50 stands for zero in the data rows.
In each game, the first row plays the second. By how much does the first row win? 20 means about a draw, 40 a big win and 0 a big loss. Wins can go round in a circle. Each row has two weighted sums of its numbers, A and B, taken from their middle values. A row wins by its A times the other's B, less its B times the other's A.
23,43,53,73,56,82,72,66,47,65,60,15,59,65,22,30,40,82,58,39,75
59,45,48,46,54,38,63,35,50,39,41,42,52,57,57,43,43,61,57,58,61 ~ 13
64,68,43,16,42,27,40,25,56,28,44,63,60,60,81,46,69,46,47,64,41
41,88,15,39,46,58,44,44,67,49,55,58,65,64,53,45,68,53,53,54,53 ~ 25
47,37,61,54,53,48,54,56,45,56,52,45,51,57,47,55,46,55,54,52,67
46,65,54,43,49,49,53,46,51,49,56,24,69,72,55,23,50,86,59,48,59 ~ 22
43,43,56,51,43,60,40,47,48,48,47,61,35,40,52,65,57,37,38,47,32
53,46,52,51,46,43,44,47,49,44,48,58,40,48,51,62,47,38,43,46,41 ~ 17
52,44,52,51,52,49,66,53,49,51,50,44,52,62,49,26,32,58,54,50,68
60,48,49,46,50,39,50,46,50,47,47,48,46,53,57,43,46,51,50,50,55 ~ 14
58,47,46,49,55,36,71,36,49,40,42,37,56,62,53,35,40,64,57,45,74
43,47,57,50,60,66,63,57,51,46,42,51,62,31,49,39,67,42,53,45,39 ~ 23
51,46,49,48,39,47,39,48,50,50,52,67,35,38,54,67,44,33,33,52,33
57,64,46,39,43,37,39,40,52,47,52,53,61,63,57,43,63,53,48,56,44 ~ 17
54,36,62,59,52,48,50,50,43,52,49,46,45,48,41,48,43,53,51,51,51
44,65,51,45,43,53,40,57,52,58,59,57,62,59,54,46,62,54,49,46,45 ~ 16
49,44,53,66,54,52,52,57,48,60,51,44,49,55,35,44,38,61,57,37,57
67,50,43,45,48,31,48,35,52,37,43,55,41,47,57,57,51,46,47,48,46 ~ 14
40,56,61,51,45,63,45,49,47,55,59,59,63,66,45,40,66,49,51,44,49
50,53,37,52,49,50,49,60,54,63,56,49,43,49,47,49,49,51,49,51,51 ~ 17
43,49,47,59,49,56,47,60,51,60,54,48,44,45,46,62,40,55,47,52,52
51,43,55,55,51,49,58,53,47,51,55,32,53,56,47,52,47,64,50,52,71 ~ 28
47,65,49,39,47,45,47,48,52,49,58,49,69,63,57,39,67,60,55,57,62
56,39,63,52,44,46,40,46,45,49,50,62,37,44,45,68,49,33,41,52,39 ~ 13
41,58,35,54,51,56,57,55,56,57,50,37,50,50,48,41,37,58,52,54,61
47,61,56,36,48,46,47,43,50,47,54,53,67,66,58,44,60,54,58,56,56 ~ 24
52,45,49,54,43,49,35,50,48,50,51,62,36,42,46,63,45,42,39,48,37
54,45,65,47,63,52,68,49,51,39,38,43,70,31,50,43,52,52,59,47,55 ~ 15
40,49,63,54,61,73,66,58,50,49,42,47,66,36,41,43,53,47,54,45,50
54,40,58,52,55,48,69,52,46,53,51,37,48,64,48,40,42,63,58,50,60 ~ 25
54,43,57,54,55,44,53,52,47,52,53,36,47,50,46,48,40,60,56,47,56
52,84,25,35,42,45,40,45,64,44,55,63,60,59,61,44,65,52,46,48,43 ~ 29
41,46,47,54,48,57,44,52,48,50,51,55,43,49,45,59,50,44,47,58,48
53,43,55,53,56,47,63,45,47,49,48,24,49,57,51,47,39,74,60,42,58 ~ 20
26,44,64,65,61,83,67,78,49,70,51,49,65,33,31,40,51,43,54,43,48
47,47,46,57,43,52,40,54,50,51,53,62,36,43,41,66,51,35,38,48,36 ~ 18
46,49,53,56,56,65,59,63,53,54,46,57,60,29,41,51,57,35,47,43,38
52,44,52,36,50,49,50,29,49,32,39,50,44,52,67,27,30,46,49,56,50 ~ 25
46,63,50,40,47,49,45,49,51,52,56,55,66,66,59,38,65,56,56,48,55
50,56,36,56,57,50,56,50,54,51,51,28,52,50,45,46,43,69,61,48,64 ~ 23
53,48,49,48,50,44,51,44,51,50,48,34,45,46,49,52,41,64,50,44,51
52,69,44,33,43,42,40,38,57,43,52,61,61,66,62,40,70,46,50,56,42 ~ 19
55,48,43,48,49,42,47,44,52,46,48,53,44,46,55,57,49,45,48,55,47
67,55,38,41,50,27,46,31,53,34,42,49,46,46,64,52,48,50,49,58,54 ~ 17
67,40,57,27,47,26,41,30,45,32,40,60,38,45,76,57,47,43,43,66,43
53,44,54,52,49,45,50,47,49,50,48,49,47,51,50,52,40,53,46,54,57 ~ 19
49,47,48,51,50,51,51,51,49,53,52,48,43,51,49,56,50,50,47,52,44
44,59,55,51,53,51,57,53,50,56,57,31,79,76,42,15,52,80,67,40,74 ~ 19
58,48,48,48,50,43,59,41,49,43,46,48,48,54,52,46,43,52,50,53,58
53,46,49,47,39,42,31,45,49,45,47,79,30,38,55,77,57,19,28,51,22 ~ 17
35,46,49,55,45,66,39,54,49,54,51,58,35,44,43,59,54,41,40,46,36
58,51,42,47,49,42,48,48,51,52,49,48,44,50,55,42,43,54,48,58,47 ~ 13
56,49,45,50,49,46,48,40,50,36,45,51,42,49,55,56,45,51,47,54,44
52,32,69,60,37,50,27,55,41,55,53,75,28,35,41,84,62,20,26,43,20 ~ 21
39,46,49,74,51,63,52,56,50,62,53,45,48,48,27,41,45,51,51,41,56
51,47,48,50,49,48,50,51,51,53,49,52,42,52,52,54,45,46,46,51,49 ~ 25
50,63,53,35,48,45,47,40,51,45,52,43,68,66,62,45,63,60,58,52,57
47,42,57,50,58,51,51,49,46,43,50,47,47,50,50,47,45,56,63,49,57 ~ 22
54,37,60,59,45,49,44,47,44,49,51,58,38,45,43,61,55,36,40,48,39
54,83,27,33,38,42,31,40,62,43,54,70,56,56,65,50,71,39,42,56,34 ~ 20
52,52,43,48,51,45,55,43,51,46,46,46,45,52,53,53,46,54,52,51,53
46,58,32,63,52,54,58,81,56,80,64,44,47,56,37,24,35,54,55,40,53 ~ 22
32,49,45,56,53,69,68,65,50,63,58,42,46,55,42,54,46,60,55,53,56
53,50,45,55,44,49,39,52,52,54,53,61,38,41,45,75,60,43,40,52,37 ~ 30
48,36,67,55,58,50,72,52,41,53,51,33,54,61,43,42,37,66,62,49,69
39,55,53,71,61,74,67,64,54,56,44,47,64,35,22,37,58,45,54,33,44 ~ 32
46,62,50,33,47,49,50,41,52,42,52,45,66,67,65,33,60,63,55,51,52
52,41,57,55,51,49,65,52,46,50,53,41,45,56,46,52,48,55,49,50,51 ~ 24
48,54,39,48,46,48,44,47,53,48,49,58,43,48,55,60,51,42,42,51,45
61,40,55,47,49,41,48,44,45,45,49,51,43,50,53,50,45,45,47,49,48 ~ 20
44,52,40,64,53,56,55,55,54,53,51,44,48,52,33,52,47,53,54,42,56
48,46,63,54,59,62,64,61,49,52,46,52,63,28,48,46,59,43,52,42,40 ~ 3
60,42,58,38,49,42,51,40,46,41,45,35,46,45,63,52,46,60,51,62,54
60,67,20,49,48,41,48,42,61,42,44,52,42,54,51,57,44,46,45,53,49 ~ 22
51,68,45,34,44,45,41,41,53,44,54,60,66,62,65,40,57,46,51,50,50
49,59,33,73,47,51,48,58,55,61,54,55,41,49,27,54,54,42,46,40,49 ~ 11
34,44,51,64,61,71,56,65,48,64,56,14,51,53,35,30,33,83,68,44,61
63,70,41,19,46,31,46,23,55,27,45,52,65,65,76,28,59,59,54,60,53 ~ 20
55,37,63,50,50,47,52,48,43,51,50,46,45,49,49,53,41,50,49,55,52
29,50,46,57,50,70,56,51,50,52,51,51,43,51,43,56,52,48,49,49,50 ~ 14
49,39,56,49,47,49,44,48,46,47,50,59,39,40,55,66,57,46,45,46,42
47,61,31,55,49,53,51,52,58,51,55,48,44,51,51,51,40,51,49,49,55 ~ 20
48,43,57,62,50,49,58,50,46,52,51,41,54,54,41,42,42,59,51,48,70
33,53,41,60,50,67,50,67,52,75,58,48,44,46,41,55,47,51,51,48,50 ~ 18
45,39,59,54,50,54,50,54,44,54,53,44,48,49,45,53,50,52,50,51,59
53,47,47,55,48,49,47,50,50,50,51,56,42,48,47,54,42,45,46,48,44 ~ 19
44,65,48,46,45,50,43,63,53,66,64,55,64,65,49,37,62,59,54,47,49
43,60,30,60,50,58,48,60,57,57,55,45,44,47,39,57,43,54,50,43,51 ~ 24
55,43,54,50,54,49,57,50,48,52,49,40,46,57,48,43,41,57,56,51,54
60,56,36,39,50,37,51,33,54,35,41,45,46,48,61,29,32,54,50,56,54 ~ 15
52,41,57,51,48,45,45,49,46,47,50,50,40,45,51,54,47,46,46,55,45
26,49,48,72,40,73,34,67,52,68,60,75,30,36,25,68,53,22,33,39,23 ~ 30
55,53,37,48,46,44,43,48,53,48,48,64,39,47,56,61,50,36,44,50,41
58,51,65,34,37,37,29,43,45,47,57,73,56,58,65,51,75,35,39,51,33 ~ 22
51,48,47,51,46,47,42,57,51,61,53,51,41,50,52,65,52,48,43,48,46
52,55,36,48,45,47,47,48,54,49,49,53,41,48,53,54,53,48,43,49,46 ~ 19
55,51,43,52,50,48,47,53,52,56,54,54,42,49,50,47,43,41,49,49,46
56,45,51,53,51,39,51,46,48,49,47,46,45,48,51,52,46,54,52,47,52 ~ 15
52,68,45,38,46,43,43,40,56,43,53,59,62,65,58,44,70,51,55,51,46
49,53,40,53,58,50,60,49,53,45,50,45,47,57,53,34,36,57,65,45,57 ~ 23
45,61,54,39,38,48,35,47,51,50,58,73,57,60,56,46,70,33,42,47,35
52,49,43,47,62,48,55,48,51,51,49,42,50,52,55,49,45,56,70,50,65 ~ 16
50,52,51,54,61,60,64,57,54,51,42,45,65,25,43,45,48,51,55,46,45
72,46,48,34,51,24,48,27,49,29,39,52,43,49,70,55,48,43,50,60,49 ~ 18
53,46,49,50,50,47,50,55,48,59,54,49,44,53,52,55,47,52,46,53,53
61,63,35,35,62,47,72,35,59,25,31,42,68,36,64,39,52,52,57,54,56 ~ 25
50,45,50,54,48,52,46,51,48,52,50,49,45,47,53,43,45,47,48,52,51
40,44,52,59,49,61,47,58,47,58,53,46,44,53,42,53,47,57,48,48,51 ~ 23
57,46,49,43,52,42,51,40,48,39,42,45,47,56,60,51,42,54,53,58,55
43,55,38,53,52,59,52,48,54,52,48,43,45,54,49,46,46,56,53,53,53 ~ 15
51,44,51,44,47,49,48,38,47,37,46,56,41,48,60,52,43,42,46,61,48
43,46,50,52,61,54,53,50,48,52,52,46,50,54,47,46,47,53,68,50,63 ~ 28
47,50,44,57,49,51,47,52,51,52,50,52,42,47,46,53,48,43,48,44,47
55,45,63,47,61,55,67,52,48,44,39,48,68,30,51,42,58,43,55,52,53 ~ 6
51,47,54,53,52,50,56,56,49,56,52,26,48,58,48,35,40,74,54,55,56
53,48,44,50,47,45,52,50,50,51,49,55,42,54,53,54,36,49,46,53,46 ~ 29
44,63,50,54,46,55,44,55,52,56,57,56,64,64,44,39,66,53,55,45,51
55,34,64,51,52,41,43,51,43,51,49,55,41,44,52,55,46,46,52,45,40 ~ 19
44,62,28,51,47,55,49,48,57,48,50,50,45,51,52,56,42,51,47,54,53
78,50,50,22,51,17,52,18,51,17,34,45,43,50,78,40,43,55,52,64,50 ~ 4
55,42,67,51,58,59,59,71,48,62,48,56,60,26,49,51,54,39,47,47,39
54,49,44,45,44,42,38,36,51,41,43,65,38,46,55,65,56,33,39,57,41 ~ 22
49,52,53,55,61,65,64,72,53,66,48,49,64,35,41,43,55,46,52,42,41
50,55,42,52,49,51,53,47,53,47,50,49,46,57,48,49,37,51,47,51,54 ~ 16
33,41,57,51,44,70,43,53,45,54,53,63,40,46,50,65,57,34,40,55,42
52,52,51,50,51,61,48,57,52,45,40,70,52,15,43,63,75,23,38,45,26 ~ 25
20,26,77,56,49,82,47,69,36,65,57,49,43,46,45,56,45,48,48,47,52
61,48,46,42,50,39,48,42,50,43,46,46,54,50,63,53,46,56,50,56,69 ~ 39
39,42,56,70,52,63,53,71,48,70,60,37,46,54,30,47,44,58,54,49,53
58,20,84,44,49,38,49,35,36,32,42,48,45,47,56,35,33,48,47,46,49 ~ 25
51,36,63,51,42,45,37,48,44,47,48,66,37,41,47,68,52,37,38,51,36
41,49,58,54,63,70,76,59,52,44,41,40,69,42,44,38,50,56,59,43,55 ~ 20
52,65,47,41,45,45,42,48,53,50,57,56,67,70,57,39,64,60,53,50,52
50,48,46,57,47,51,47,55,51,51,52,49,42,45,43,55,52,45,45,50,48 ~ 19
49,51,54,53,61,60,66,58,54,47,42,43,66,30,42,43,58,48,55,46,48
49,53,42,49,47,49,47,44,52,43,48,56,42,48,55,58,47,46,46,56,45 ~ 17
44,64,25,55,50,53,47,59,59,57,54,47,45,49,45,47,45,54,48,48,51
49,66,49,45,45,48,41,53,54,52,58,58,66,61,49,44,69,53,55,47,53 ~ 10
52,48,44,47,52,44,51,43,51,48,49,41,46,54,55,57,48,54,52,52,53
51,49,50,54,50,49,54,49,49,45,49,48,44,51,46,61,42,50,51,44,49 ~ 21
53,41,53,50,36,46,25,48,47,49,49,80,26,35,54,81,64,16,24,52,14
34,49,46,82,52,69,51,75,50,71,63,43,44,51,16,45,44,56,53,37,49 ~ 15
48,41,66,55,58,59,62,55,47,47,40,52,63,28,45,49,55,42,50,52,44
26,48,50,69,46,75,42,67,50,61,55,56,41,44,28,64,54,41,43,42,41 ~ 20
56,57,35,54,50,46,51,49,56,53,49,50,43,47,47,44,39,43,51,46,52
53,46,53,52,51,46,52,52,48,54,50,47,45,48,50,52,46,52,50,50,51 ~ 12
42,34,63,80,50,54,52,70,42,69,61,47,47,53,22,53,51,52,49,34,53
51,50,42,51,49,49,51,59,51,58,55,48,49,47,52,59,49,49,47,46,62 ~ 13
27,51,42,82,52,78,57,60,52,69,53,43,54,56,16,49,42,60,52,41,71
47,48,50,54,49,56,51,52,50,55,51,46,44,56,46,61,41,58,48,52,51 ~ 25
56,50,45,46,49,42,52,45,50,47,49,49,43,52,57,57,50,49,48,54,52
49,68,46,35,49,45,64,47,54,48,57,43,73,76,59,20,53,68,61,50,67 ~ 19
50,68,44,34,46,41,45,44,54,49,53,48,71,66,60,37,61,60,55,57,65
57,43,50,36,48,42,49,35,47,33,42,53,43,53,66,60,41,45,48,58,48 ~ 24
66,44,50,37,49,29,44,32,50,35,41,54,40,47,67,62,52,47,49,59,44
46,46,62,51,60,61,63,54,50,47,40,48,65,33,45,43,55,45,52,46,48 ~ 21
55,44,52,43,49,41,48,40,47,41,46,51,42,49,62,51,46,49,48,59,45
40,49,46,68,49,65,48,65,49,67,60,54,43,47,32,64,45,48,48,39,48 ~ 12
42,58,56,43,51,54,47,55,48,57,59,31,70,68,52,36,57,72,63,48,57
42,45,53,64,48,58,49,54,48,57,51,47,45,43,35,53,48,52,49,44,50 ~ 14
49,23,79,55,48,51,44,51,37,54,52,57,44,45,47,61,47,37,45,49,50
41,51,44,65,45,64,47,60,51,60,54,58,38,46,33,65,50,47,41,41,35 ~ 3
54,41,56,49,50,46,54,47,46,52,47,46,46,53,53,49,42,49,52,54,55
40,43,56,56,45,61,44,60,47,56,55,57,39,44,45,55,45,41,43,52,40 ~ 18
57,46,45,44,51,43,67,46,51,45,46,30,52,59,60,43,44,69,53,56,65
46,44,51,49,53,47,58,47,49,48,49,48,46,49,53,48,44,50,54,49,54 ~ 19
44,35,65,53,50,59,52,49,44,53,50,51,43,49,49,55,43,46,51,51,49
49,43,66,55,63,64,69,67,46,57,47,46,64,29,42,33,45,49,57,38,48 ~ 26
43,45,51,54,55,54,73,64,49,62,57,32,54,65,45,41,38,65,58,54,71
49,46,48,59,49,54,50,63,50,63,57,53,42,53,40,46,42,43,49,49,43 ~ 18
50,45,53,51,43,47,44,50,49,50,50,62,38,51,50,63,57,36,38,52,39
42,47,48,76,45,59,40,56,50,58,56,62,35,40,27,63,50,35,41,44,40 ~ 20
41,49,47,55,48,59,48,54,50,55,54,52,46,45,49,55,48,45,46,48,50
41,51,41,57,48,59,48,82,52,83,65,53,44,53,46,51,44,46,45,53,49 ~ 20
52,46,55,47,51,48,52,48,48,49,51,38,45,50,49,50,41,59,51,56,52
46,55,36,55,49,55,51,54,54,51,54,48,44,50,44,60,53,47,47,52,52 ~ 20
50,61,52,39,44,49,41,45,51,51,55,58,65,62,59,36,64,50,51,47,52
49,47,57,48,62,57,69,55,51,47,38,45,71,28,53,44,54,51,57,49,56 ~ 20
47,48,47,52,51,53,53,47,50,51,49,45,44,56,50,44,36,53,50,50,49
57,49,45,54,48,47,50,44,50,47,50,54,42,47,46,52,45,49,48,55,44 ~ 26
53,54,37,53,48,48,45,48,54,46,50,60,38,45,48,60,56,37,45,52,41
47,71,41,41,45,48,45,46,55,51,57,54,65,66,59,46,65,51,52,53,53 ~ 17
50,48,44,53,54,48,55,52,50,52,53,20,57,51,48,42,38,79,55,49,75
55,47,51,48,46,48,44,46,48,43,49,48,43,48,56,62,43,54,43,46,52 ~ 27
60,24,81,44,51,37,50,39,35,38,45,44,45,53,61,50,44,58,52,58,54
45,21,83,64,49,57,47,55,35,56,52,51,45,48,36,55,51,50,48,44,51 ~ 22
49,34,65,55,48,50,44,53,42,51,50,52,43,45,44,59,46,46,47,49,47
37,51,45,69,65,64,64,56,51,57,52,19,55,57,34,39,36,80,73,41,72 ~ 20
55,49,49,43,52,44,61,36,50,31,44,39,47,55,57,47,46,62,53,52,54
49,46,60,54,57,59,60,56,49,51,40,56,60,26,48,52,62,41,48,44,35 ~ 18
58,46,50,50,50,45,52,45,50,45,47,45,45,49,52,50,47,57,50,55,52
63,48,46,39,50,34,47,37,51,39,46,50,43,51,65,48,44,53,47,54,50 ~ 21
55,62,54,26,43,40,32,36,51,39,51,67,59,58,67,52,69,41,49,53,37
39,51,54,56,53,68,53,57,52,46,42,64,57,22,44,63,64,30,41,43,32 ~ 23
65,49,48,44,48,29,46,26,50,24,40,53,47,48,58,57,50,45,46,55,53
49,44,56,59,46,53,47,57,47,62,55,54,41,50,48,60,49,46,42,43,45 ~ 9
58,51,42,51,41,43,32,46,52,49,49,69,31,42,47,64,56,28,36,54,27
57,49,47,49,45,43,42,46,50,48,47,59,36,45,55,62,46,40,41,52,37 ~ 26
52,41,55,53,50,46,53,49,46,47,50,47,47,55,48,39,41,51,50,51,56
45,43,54,56,41,56,37,53,48,52,52,68,36,47,44,68,54,30,36,46,33 ~ 28
48,44,54,54,52,51,52,55,48,55,54,47,46,56,44,58,45,51,51,54,55
42,65,47,48,45,52,45,57,53,60,60,56,65,65,48,37,63,51,52,47,52 ~ 20
48,45,51,55,56,50,48,61,49,58,55,49,43,54,45,57,40,52,60,46,45
67,50,44,36,45,34,47,31,51,33,41,59,42,48,68,59,47,42,42,63,52 ~ 24
59,45,50,45,45,41,42,46,50,46,49,54,40,43,57,51,45,45,42,53,39
48,47,49,60,49,52,45,51,50,51,52,49,43,48,41,60,46,45,46,46,49 ~ 22
53,48,48,51,45,45,42,43,48,43,47,52,40,44,51,60,53,46,42,49,42
51,63,26,51,55,48,58,47,58,52,52,31,59,56,49,25,33,66,59,52,78 ~ 20
58,56,37,46,59,40,49,44,54,43,48,38,46,50,52,63,50,61,66,51,54
43,50,43,67,61,58,73,58,51,58,55,35,59,67,37,34,32,62,68,47,78 ~ 11
49,52,45,57,62,51,64,51,53,50,52,38,49,60,44,42,41,63,70,50,57
58,64,45,29,47,38,44,33,54,34,47,59,66,64,68,44,68,52,55,54,56 ~ 19
44,61,41,52,63,63,70,60,58,55,42,35,67,33,40,48,47,61,58,44,54
49,48,58,58,62,63,79,60,50,52,40,42,66,38,39,37,57,48,56,44,49 ~ 15
46,46,61,55,61,67,69,58,49,52,43,47,65,33,42,45,52,48,55,48,45
69,45,65,34,64,39,70,33,48,19,28,43,66,36,63,31,47,54,61,55,47 ~ 32
